cols: V W S M U E
q_888: [143 128 114  67 114  89]
q_962: [142 169 160 122 110 121]
q_868: [137 116  79  17 129  49]
q_313: [134 147 113  46 100  63]
q_667: [130 116 115 120 147 131]
q_446: [130 125 125 102 125 111]
q_787: [120 144 141 121 130 126]
q_693: [147 193 174 133  95 118]
q_100: [142 169 148  95 108 101]
q_981: [120 126 138 136 128 141]
q_916: [140 127 133 111 127 116]
down: [130 120 147] -> V
where: [118] -> q_693, 5
where: [143] -> q_888, 0
down: [ 67 122  17  46 120 102 121 133  95 136] -> M
down: [111 126] -> E

cols: G K R Q L N P
q_54: [142 133 156 139 162  82 113]
q_433: [189 174 203 154 112  46 176]
q_244: [ 85 120 162 177 171 143 180]
q_572: [141 192 127 100 134 147 105]
q_717: [ 57 172 122 172 111 116 107]
q_973: [ 97 128 138 190  77  74  89]
q_97: [114 101 118 172 184 118 222]
q_763: [119 168 142 155 116 195 102]
q_193: [109 180 140 141 180 168 103]
q_871: [ 62 139  52 145  62 110 110]
q_445: [ 77 109 158 150 140 116 156]
q_214: [189 121  76 141  70 159 147]
where: [113] -> q_54, 6
down: [133 174] -> K
down: [162 127 122] -> R
[142 133 156 139 162  82 113] -> q_54
where: [112] -> q_433, 4
down: [155 141 145] -> Q

cols: Z D F X
q_194: [168 139 170 214]
q_779: [169 139 170 214]
q_534: [172 136 163 187]
q_62: [172 144 191 215]
down: [214 214 187] -> X
where: [144] -> q_62, 1
where: [168] -> q_194, 0
down: [169 172] -> Z
where: [169] -> q_779, 0

cols: B H Y J
q_564: [199 204 174 177]
q_524: [193  68  44 143]
q_75: [ 34  87  61 113]
q_204: [ 30  65  95 106]
q_918: [161 126  19  78]
q_275: [130 128  18  71]
q_977: [108 162  73 231]
q_549: [232 165 167  89]
q_609: [167  31  67 105]
down: [193  34  30 161 130 108] -> B
down: [126 128 162] -> H
down: [95 19] -> Y

cols: kam Latu zoted vozu kadi libos zop reki
q_804: [115 104 121 150 130 154  48  89]
q_245: [138 101 118 133 150 159 132 111]
q_958: [133 114 109 130 127 154  66 102]
q_629: [163 137 158 141  49 117 111 134]
q_575: [110 131 157 160 139 112 110 140]
down: [101 114 137 131] -> Latu
down: [138 133] -> kam
where: [140] -> q_575, 7
where: [118] -> q_245, 2

cols: lof lazal zuk bup bavi mito
q_89: [126 107 131 172  96 135]
q_772: [108 123 160 163 208 132]
q_436: [168 159 185 156  81  82]
q_176: [107 119 136 132 138 125]
q_5: [107 119 136  95  88 149]
down: [163 156 132] -> bup
down: [185 136] -> zuk
where: [172] -> q_89, 3
down: [156 132] -> bup
where: [95] -> q_5, 3
down: [107 107] -> lof

cols: litip zar zopeg kep gakil lidi sedu rosem Vuge vibor
q_453: [126  73 127 138 146 195 121  26 115  45]
q_461: [ 96  94 117 168 134 128 103  99 108  86]
q_303: [121 121  80 155 132 119 103  89 113  69]
q_715: [127 153  86 135 135 117 128 102 112  92]
q_665: [157 174 101 109 142 146 203 133 113 154]
q_254: [ 85 124 102 130 111 143  90  82  84  94]
q_457: [117 126 139 146 123 157 139  83  83 133]
q_990: [132 121 158 145 118 110 122 182 133 153]
q_372: [181 124 129 179 170 132 161  77 147  89]
down: [168 155 135 109 130 146 145 179] -> kep
where: [158] -> q_990, 2
[181 124 129 179 170 132 161  77 147  89] -> q_372

cols: zuz rudun mulu mon Sor Nidol lova
q_847: [104 101 123 117 124 109  83]
q_106: [ 85  86  75 124  79 176 108]
q_634: [160  98 170 156 113 129 103]
q_703: [ 95 110  76 125  87 153 126]
q_360: [131 152  89 139 150 130 118]
q_966: [116  91 144 121 117 122  90]
q_430: [117  60 188 151 105 189  54]
q_921: [121 190 111  69 151  25 197]
q_15: [108 105 124 116 127 104  86]
where: [69] -> q_921, 3
where: [189] -> q_430, 5
where: [87] -> q_703, 4
down: [113  87] -> Sor
where: [90] -> q_966, 6

cols: faba Voziv liv Sorif pamod firu Paga Fon
q_797: [206 160 187  87 126 149 116 196]
q_142: [150 159 155 111 125 130 147 162]
q_55: [ 85 146  84 137 127 116  93 149]
q_475: [120 139 122  47 122 117 110 103]
q_40: [ 75 125  98 127 128 114 150 121]
down: [155  84 122  98] -> liv
down: [187 155  84 122] -> liv
where: [85] -> q_55, 0
where: [160] -> q_797, 1

cols: lelo lere rufa foz zofo momes tete Gebiv tobu
q_125: [119  40 188 122 181  33 133  70 190]
q_678: [114 126 192  95 195  20  22 142 188]
q_829: [125 126 228 115 165  27  94 136 125]
q_755: [201 217 105  70 124 126 102 185 159]
down: [ 20  27 126] -> momes
where: [115] -> q_829, 3

cols: gizo tini luf viz Numef Neke vufe vofop
q_788: [119 100 116 101 138 119 161 129]
q_854: [ 67 130  86 129 138  51 171 120]
q_114: [118 100 116 102 138 116 164 128]
q_956: [122  86 115  96 121 134 126 138]
q_614: [ 87 130  90 133 135  48 174 119]
q_206: [133  90 119  93 130 133 131 136]
q_72: [133 139 119  93 130 133 132 136]
[ 67 130  86 129 138  51 171 120] -> q_854
down: [100 130 100  86 130] -> tini
where: [164] -> q_114, 6
where: [102] -> q_114, 3
where: [174] -> q_614, 6
where: [121] -> q_956, 4

cols: guf ritap sabas lubun Kisad Bobik pur
q_969: [132 146 176 135 177 125 149]
q_537: [132 146 138 171 177  78 138]
q_428: [132 146 138 171 177 125 149]
q_484: [132 146 138 171 177 156 180]
[132 146 138 171 177 156 180] -> q_484
[132 146 138 171 177  78 138] -> q_537
down: [125  78 125] -> Bobik
where: [176] -> q_969, 2
where: [78] -> q_537, 5

cols: Ramo ruba vot diro
q_865: [173 168  87 145]
q_481: [202 111 143 182]
q_56: [202 111 118 182]
q_724: [163 151 117 184]
q_432: [145 171 147 134]
q_210: [192 145 143 144]
q_630: [148 152  78 129]
q_771: [144  79  45 164]
down: [145 182 182] -> diro
down: [143 118 117 147 143  78  45] -> vot
where: [151] -> q_724, 1
where: [78] -> q_630, 2

cols: Telu vedo Vasun Ruve Kos Volop pulip dut gireb dag
q_518: [114 105 136 106 127 116 117  85 162  55]
q_441: [174 128 143  90 137 120 153 132  76 120]
q_226: [184 118 128 113 139 123 156 110  94 143]
q_732: [228 141 136 119 111 176 119 186  90 153]
q_943: [ 33 137 149 121 150 151 100 121  93 223]
q_659: [112  84 113 165 114 163 115 144 122 124]
q_699: [176  85 136 127  91 131 111  66 188 235]
q_675: [138 148 133 139 113  87 148 125 172 221]
down: [116 120 123 176 151 163] -> Volop
where: [93] -> q_943, 8

cols: Zibab Rike fide zefe meve zeton mozer zag
q_691: [ 91 115 111 171 103 153 129 129]
q_907: [151  85 104 185 200 160 116 162]
q_670: [ 25  86  53 190 135 206 119 166]
q_483: [150 118 153 130 133 106 101 116]
down: [129 162 166] -> zag
where: [150] -> q_483, 0

cols: tun tapi Ruzon nar
q_753: [131 131 100 153]
q_350: [185 185 123 134]
q_85: [163 163  99 157]
q_580: [210 101 146 234]
q_132: [154 154  99  96]
q_388: [141 141  81 116]
q_464: [171 171 126 134]
q_810: [131 131  88  52]
q_393: [140 140 107 172]
q_729: [168 168 120 117]
q_853: [171 171 131 184]
q_738: [193 193 121 112]
where: [123] -> q_350, 2
[141 141  81 116] -> q_388
where: [121] -> q_738, 2
[171 171 131 184] -> q_853
[185 185 123 134] -> q_350
down: [116 134  52 172 117 184 112] -> nar
where: [100] -> q_753, 2

cols: mes limel zule Nes
q_520: [120 100  54  71]
q_83: [ 79 157 178 132]
q_456: [157 153 193 185]
q_953: [ 96  78  87 229]
q_701: [ 98 145 157 119]
q_936: [ 96 100 116 196]
q_215: [117  79 110  78]
where: [98] -> q_701, 0
down: [100 157 153  78] -> limel
down: [ 54 178] -> zule
down: [132 185 229 119] -> Nes
down: [193  87 157 116] -> zule

cols: ler ladu Geke nam Fif Pevad som
q_153: [149 102  81 170 182 127 206]
q_566: [104  87 133  95 203 133 148]
q_777: [105  90 175 168 224 111 167]
q_734: [105  90 175  43  99 176 107]
q_723: [161 155 157 141  95  93  92]
q_128: [123 179 137  82 177 159 144]
q_952: [138  87 133  95 203 133 143]
where: [137] -> q_128, 2
down: [175 175 157 137 133] -> Geke

cols: koriv nud vebe pimu Rala Fik Fabu terit lega Rofe
q_123: [165 155 173 138  63  84  73 170 169 181]
q_311: [157 169 165 122  50  98  51 172 156 206]
q_168: [158 162 168 139  77  93  83 169 158 174]
q_148: [132 141 153 150 142 119 130 139 149 135]
where: [156] -> q_311, 8
down: [170 172] -> terit
down: [155 169 162] -> nud

cols: supif dozi lodu lino Gete vibuz
q_60: [118 126  74 208  75 119]
q_288: [123 123 106  41 106  61]
q_784: [118 126 100 170  75 193]
q_794: [133 134 125 138  50  60]
q_512: [138 132  61 107 154 185]
where: [74] -> q_60, 2
where: [133] -> q_794, 0
where: [154] -> q_512, 4
down: [119  61 193  60] -> vibuz
down: [208  41 170] -> lino
where: [119] -> q_60, 5

cols: zevu Nez luv dufe pibo
q_47: [151 136 182 139 130]
q_46: [134 157 163 109 121]
q_41: [134 157 163  89 121]
q_540: [165 133 140  30  91]
down: [163 163] -> luv
down: [109  89] -> dufe
down: [134 134] -> zevu
where: [109] -> q_46, 3
where: [165] -> q_540, 0

